Rows are one point carried round by a steady rotation, each followed by how many steps it has turned.
The counts run from 0 to 396.
[154 110  71 122 142 166 161 120 152  59 120 131 100 164 120 145  88 148
 102 117 127 167 139 172 106 102 154 133 154 143 131  71 120 145 124 101
 129 113 132 118 101 122 149 166 188 125 144 120  90 126 131 149 122 130
 134 134 115] | 343
[124 180 152 120 125 147 107  85 138 137 114 138 142  80 120 124 148 112
 118  78 180  80 135 154 167  99 104  99  69  94 110 131 131 132 178 175
 123 134 134 161 119 128 103 125 127 133  93  79 129 133 118 110 128 162
 134 136 102] | 285
[147 134 114  94 127 121 141  93 133 169 140 167 150  94 137 127 137 126
 106 105 223 107 139 133 128 146 158  71  93 100 109 130 131 132 165 132
 108 157 137 137 114 137 104 151 134 112  61  77 132 152 102 150 173 124
 109 139 102] | 283
[121 169 150 133 102 183 124 105 135  91  85 112 130 116  99  67 162  98
 142 135  80 118 146  94 181  90 117 148 125 135 137 135 125 114 123 138
 134 129 138 144 135 140 193 125 156  83 146 146 152 123 150  86 110 121
 148 154 143] | 90
[167 116 105 132 116 162 151 100 141 134 124 179 149 144 106  66 120 116
 116 131 153 143 146  97 121 141 187 122 131 149 155 132 126 108  91  93
 120 145 151 129 147 164 200 155 156  76 109 119 167 145 151 132 151 131
 143 160 142] | 87
[137  83  96 147 125 109 174 122  90 131 157  92 167 172 154 125 143 145
 115 118 107 136 147 128  83 120 144 149  96  79 118 109 106 122 128 153
 101 159  78 127 148 104 157 128 103 149 135 178  99 142 111 156 132  76
  98  93 146] | 139
[107 103 132 125  93 137 168  92 135 116 108  97 137  67  93 137 145 117
  98 141 127 144 120 105 147 144 146 102  91  93 137 116 134 144 152 102
  70 153 123 111 108 138 125 150  90 118 142  65 159  92 145  80 130 137
 134 169 131] | 204
[156  83 104 121 103 139 139 156 131 115 123 155 129 123 142 159  85 128
 126 106 144 164 144 151 102 141 123 116 165 155 136 120 152 137  88  75
 158  73 176  91 135 154  85 147 167  91 127 171 142 156 130 167 126  90
 132 144 154] | 105
[127 164 150  91 134 106  99 130 166 131  92 115  69 122 110 146 123 108
 167 150 130 147  95 113 187 116 122 112 160 204 163 140 130 134 169 112
 130 115 141 129 147 166 156 115 124  80 102  85 148 156 136 125  99 154
 128 149  92] | 320
[187 156 106 145 148  65 121 120 136 125 143 183 131 191 109  71 166 135
 114 115 181 109 109 141 122 166 156 141 151 152 138 121 127 102 146 103
 130 144 153 139 156 128 143  78 121 150 118 104 112 153 142 147 154 161
 128 106 109] | 165
[114 100 148 178 148 133 133 100 132 120 108 141 158 103 117 145 119  84
 122 124 106 111 118  96  77 130  92  92  74  95 151 148 155  76 127 116
 111 166  60 150 140 116 100 141 116 157 116 134 104  94 118 110 111 138
 103 128 169] | 127
[135 157 158 131  90 125 126 126 117 112 124 114 143 127 114 111 174 113
 171 111 116  99 104 102 168  97 144  91 101 122 143 168 118 121 188 166
 109 161  91 162 157 135 175  80  93 119 119 127 156 150 137  80  99 133
 120 120 151] | 1
[ 88  94 146 143 121 119  89 146 141 144 158  96 132 112 100 178 122 121
  81 129  79 119 132 122 120 142 110 114  75 104 104 145 150 134 102 131
 128  93  89 135 132  93  90 106  68 141 131 158 104  97 138 127  89  99
 139 161 116] | 358
[106 148 161 140 164  97 105  95 188 147  97  91  85 106 108 105 126 113
 144 168 111 131 117  76 167 126 120  93 175 149 163 152 139 103 117 124
 108  94 114 113 134 161 133  81  87 110 153 115 127 140 139 104  94 154
 136 149 139] | 322
[144 178  92 152 150 180 161 121 120  70 101 138 147 111 145 136 166 115
 146 110 122 111 125 135 153 115 167 157 150  71 111 127 114 133 168 137
 132 144 138 168 129 144 151 108 185 117 159 150 120 151 104  96 119 123
 156  91 179] | 256
[123  85  91 124 126 146 162 105 140 134 111  92 121  69 106 162 140  98
 129 134 118 141 114 107 141 132 160  70 133  80 125 152 150 139 153  93
 106 138 113  98 137 141  89 101 113  77 133 131 119 159 104 122  85  89
 129 165 168] | 115
[116  91 135 146 171 104 160 119 106 115  90  90 100 140 150 105 142 141
 116 195  98 157 110  95 112 155  97 169 193 158 140 108 103  91  77 130
 141 142 119  88  95 106 112 156 134 143 148 144 137  92 108 138 155 130
 118 140 118] | 181
[112 153 118 145 153 176 176 111 107  65 110 110 157  78 161 130 183 104
 119 122  96 122 123 110 128 130 153 154 155  62 120 123 114 111 146 143
 124 143 144 150 120 138 132 115 171 115 137 154 136 135  97 107 125  83
 140 106 186] | 257
[123  98 100 101 127 146 117 143 134 152 174 125 121  93 139 220  90 130
  85 111 132 148 146 151  89 166 121 104 112 129 132  89 155 148 109  87
 133 121 155 129 138 145  80 156 142 130 119 123 120 138 137 167 126  93
 118 154 126] | 354
[143 141  83 133 140 171 142 120 150  57 104 104  99 148 119 188  96 138
 117 106 121 163 129 185 130  85 141 149 133 122 124  76 115 160 142 113
 119 117 124 122 120 137 148 164 179 118 161 115  92 139 119 133 106 124
 150 133 124] | 344
[119 168 112 155 169 154 135 152 130  62 101 159 108 147 147 122 130 134
 131 112 131 110 128 171 138 103  98 168 145 141 105 148 112 130 150 168
 153 102 124 129  87  92  85 132 197 150 132 151  97 100  86 135 124 135
 124  80 138] | 261
[112 147 137 126 129  99  85 135 110 127 104  91 121 139  98 151 142 169
 143 119 132 136 108 169 151 128  78 121 158 142  78 119 110 152 108 130
 148  77 147  87 101 123  83 102 142 170 168 124 105 117 129 117 124 136
 147 149  67] | 190
[138 124 124 188 145 139 152 126 132  79 120 132 143 134 119  97 176  93
 141 152  97 103  87  93 152 130 153 121 168  95 122 192 119  96 131 142
 124 133  82 158 132  87 128  74 141 112 127 167 138  88 137  97 114 114
 128 122 166] | 251
[100 150 136 167 147 140 131 117 129 110 120  79 147 105 142 136 120 115
  95 129 117  98 132 150 160 106  96 173 101  71  84 113 100 117 116 191
  62 118  62 107 124 118 122 109 128 144 111 131 152  99 147 140 176 120
 128 165 126] | 55
[130 106 122 133 160 111 200 120 113 103  81 135 137 131 133  58 142 123
  81 150 139 134 136 108  89 149 153 172 169  84 144  76 118 117 105 106
 127 139 163  96 114 129 145 134 145 133 139 104 142 132 102 139 169 158
 160 129 160] | 175
[153 121 151 137 143 125 141  79 134 150 142 144 126 136 163  90 111 111
 131 124 166 105 155 113 110  97  84 124 124 163 167 104 111  95  98 150
 132 176 114 166 126 129 157 197 138 139  91 112 151 100 156 130 172 149
  76 112  95] | 295
[166 126 130 142 129 131 119 134 150  90  93 172 122 113 110 178 113  84
 142 103 146 135 111 166 128 127 126 106  73 140 131 151 157 125 200  78
 126 152  98 150 148 135 103 156 164 128  98  87  95 134 111 132 115 151
 112 133 136] | 124
[120  96 111 102 112 114 115 112 126 159 129 155 127 140  73 133 131 170
 108 142 165 139 120 116 100 147 165  63 119 134 121 128 124 144  98 105
 144 129 130  99  82 103 127 153 143 130 120  85 110  95 122 109 127 159
 147 175  56] | 200
[113 126 134 143 120 144 167 102 138  77 117 129 131 145 121  29 130 121
 119 146  69 144 144  74 119 125 129 136 152 168 151 134 141  93  78 108
 114 126 129 106 111 118 153 142 156 102 128 151 142 103 144 104 129  92
  99 146 146] | 92
[117 136 144 117 122 132 170 148 103  76 139 157 151 109 152  87 131 101
 130 106  90 125 136  88  84 131 142 125 142 116 174  97 139  94 150 136
 103 149 150 155 126 159 168 133 137 123  87 117 176 134 117 113 143 128
  87 103 200] | 9
[154 140 115 119 135 146 157 134 102  86  86 137 114 132 129 122 140 116
 110 130 149 139 122 150 116 121 108 193 170 153 145  63  96 116 149 127
 165 147 186 118 128 149 147 165 168 122 127  95 153 128 116 156 166 160
 146 123 116] | 177
[110 140 108 123 100 191  98 152 123 154 167 108 114 168 128 113  99 164
 160 125 114 124 146 152 130  55 139 131 125 127 134 126 115 167 123 170
 138 128 112 111 106 106 163 103 107 132 192 187 139 126 161 106  84 164
 143 113 137] | 226
[ 75 128 119 121 133 121 129  93 167 160 132  71  97 130 139 107  83 151
  78 135 119 145 151 119 153 122 132 168  98 139 120 110 127 161  99 166
  89 101 124 112 120 117 136 132  33 144 169 142 127 131 122 128 113 117
 134 119 115] | 67
[104  74 124 124 148 102 139 129 117 155 141 104 129  95 184 143 124 138
 101 150 142 118 136 113 104 149 103 110 158 108 129 156 121 135  86 128
 160 104 130 140  96  86  60 147 124 148 117 169 108  93  95 138 124  78
 109  89 117] | 270
[103 135 164 118 135 127 113 169 122 161 165 152 138  76 147 153 145 100
 140 156  75 125 120  54 125 180 157 109 124 134 163 185 163 116 137 100
 123 143 143 150 134 151 120 106 100 100 115 143 182 137 139 107 106 115
 120 128 187] | 240
[149 140 121 154 105 131 104 151 116 125 125 121 136 185 136  94 122 141
 120 113 115 125 148 158 155 100  96 209 117 151 117 132 122 134 117 149
 181 122 141 133 154 104 147 108 111 146 171 204 104 137 141 151  99 114
 155  80 121] | 386
[152 178 129 113  99 196 120  98 136 102  96 139 126 125  99  87 140 107
 152 118 125 126 135 124 172  83 127 153 119 148 144 130 124 115 132 130
 147 140 145 144 150 170 197 136 172  71 130 121 153 142 151 104 112 144
 152 145 134] | 89
[111 141 133  83 122 128 116 139 145 160 150 137  96 137 129  69  94 130
 125 128 139 130 132 128 119  83 115 101 173 171 168  83 131 130 121 146
 173  86 176  97  92 129 122 101 122  91  88 128 172 137 141 158 126 152
  99 151 103] | 313
[154 180 111 135 121 171 118 117 144 108 157 187 116 134 115 115 127  94
 110  94 126 123 144 151 145 115 127 161  52 171 131 120 158  97 193 118
 115 187 112 162 149 140 131 147 139 119 105  98 134 128 143 147 137 136
 107 137 131] | 373
[172 147 135 156 112 159 112 152 126  74 120 170 136 145 110 160 183  92
 150 126 136 118  90 142 164 126 139 139 154 139 135 184 112 129 177 122
 167 141 131 182 159 123 149 100 162 101 108 137 145 115 150 107 107 120
 149 116 134] | 249
[125 136 120 108 100 130 130 125 140 129  94 118 110 117  76 144 139 144
 127 134 157 139 127 146 172 127 170 112  87  95 119 145 132 183 160 107
 122 121 137 108 108 112 141 146 133 125 158  68 110 117 135  80 115 186
 181 151  79] | 202
[123  77 114 115 116  85 142 132 101 141 126 109 134 116 107 160 123 160
 110 153 161 165 108 140 106 195 155 106 154 117  91 109 122 141 110 111
  93  95 134  50 117 137  89 121 101 130 134 107 149 138 113 137 149 109
 142 171 119] | 193
[113 130  97 131 135 135 144 106 105 189 153 104 136 122 151  47 147 138
 109 126 109 113 133  95 107 128 135 129 158 137 104 117 134  98  97 141
 152 120 154  88 125 125  95  62  84 108 161 199 117 158  99 146 100  97
 124 133 157] | 394
